In the rows, 128 means zero.
One turn moves every row onto another: examples first, then more rows asked
K_946: [134 123 101 129 109 132 165 126 124  98 157 114 126 159 156 134 122 119
 159 159 147 130 128 152 128 100 138  83 126 189]
K_976: [173 149 112 121 143 125 138 114 122 157 160 115 114 117 112  99 118 123
 137 146 137 145 119 128  95  75 120 150 148 148]
K_105: [142 121  83 140 119 112 130 130 131  83 159 133 141 147 151 110 126 115
 148 145 157 141  92 147 119 128 154 104 131 187]
K_394: [130 122 119 140 112 109 142 165  95 114 109 160 122 153 125 135 146  94
 107 142 159 124 107 153 129 162 151 126  99 135]
K_851: [124 132 141 114 140 154 111  94 117 162 123 131 135 156 151 110 127 129
 144 191 130 131 107 126 125 110 143 137 136 105]
K_750: [131 148 130 112 101 148  83 158 125 129 112 139 118 136 105 159 100 155
 125 133 150 140 106 114  83 116 140 128 131 150]
K_280: [119 152 142 118  80 154 157 137 112  73 120 127  94 125 137 116 128 155
 121 116 119 127 132 127 145 151 134 121 113 160]
K_899: [124 153 137 122  88 149 148 139 114  63 123 136 102 124 131 109 130 158
 119 110 119 127 117 126 141 159 141 131 119 159]
K_375: [130 128 134 139 114 129 174 172  88 110 113 147 119 169 117 156 146 107
 121 146 139 106 126 157 131 142 147 121 104 139]
K_189: [132 137 138 121 152 157 115 103 117 146 129 136 145 163 138 109 130 140
 149 185 119 124  93 125 120 112 151 151 146 105]
K_250: [128 146 133 109  97 150  86 156 124 135 110 136 113 135 109 163 100 154
 124 136 152 141 114 116  85 113 136 123 128 149]
K_674: [146 120 152 114 126 141 162  85 134 110 122 137 118 154 120  91 149  93
 133  98 133 102 141 139 122 126 136 135 160 124]
K_357: [147 117 148 115 126 135 152  83 136 107 123 141 122 151 121  83 149  89
 130  95 139 105 132 139 120 133 139 140 161 124]
K_844: [127 135 144 116 145 162 123  99 113 155 126 130 137 164 142 116 128 138
 151 189 120 123 107 127 123 105 145 141 142 108]
K_336: [116 147 138 115  75 145 143 130 116  82 116 131  89 116 145 109 127 146
 114 118 131 137 131 126 145 156 132 118 107 158]
K_929: [137 128 123 146 120 119 157 174  92 100 115 160 130 165 113 142 147 108
 117 138 143 111 104 155 127 156 156 134 110 136]
K_157: [133 150 132 112 103 153  91 161 123 128 113 138 119 141 103 163 101 160
 127 134 146 135 109 115  83 112 140 128 134 150]
K_796: [140 117 153 111 120 139 160  80 133 118 119 135 111 151 127  90 148  87
 131 102 141 105 148 139 124 125 131 130 155 125]
K_12: [143 114 146 113 122 134 150  81 137 117 119 140 116 146 126  84 148  83
 126 100 146 110 138 137 123 133 133 134 155 124]
K_83: [123 122 129 135 105 119 158 164  91 126 107 149 110 158 130 149 142  94
 111 149 156 118 130 156 134 146 140 113  94 136]
K_809: [131 116  89 129 104 113 136 120 128 104 152 121 124 142 165 118 121 105
 145 156 168 145 115 148 127 118 140  85 118 186]
K_782: [130 149 136 110 100 155  93 158 123 132 113 135 114 139 105 167 100 159
 129 137 147 137 116 116  85 108 136 123 131 151]
K_890: [129 132 134 118 146 149 103  96 118 154 125 139 142 155 145 102 129 131
 142 185 130 133  93 124 122 118 149 148 140 105]
K_275: [171 148 111 120 143 124 139 114 122 157 158 114 114 118 113 100 118 123
 137 146 138 145 119 128  94  74 121 150 147 149]
K_20: [172 149 112 121 143 125 138 114 122 156 158 114 114 117 111 100 118 123
 136 147 137 145 118 127  95  75 121 151 147 149]
K_759: [121 148 132 120  83 140 134 134 117  73 119 137  98 115 140 102 130 149
 111 112 130 136 115 125 143 166 139 128 111 158]
K_272: [171 148 111 120 142 124 138 115 122 157 159 115 114 116 112 100 118 123
 136 146 138 146 117 127  94  75 120 150 146 148]
K_193: [144 128  94 140 125 130 159 137 124  76 163 125 142 163 142 126 126 128
 162 147 137 123 102 149 121 111 151 101 139 189]

K_844 -> K_851
K_782 -> K_250
Now these:
K_394 -> K_929
K_357 -> K_674
K_946 -> K_809
K_336 -> K_759

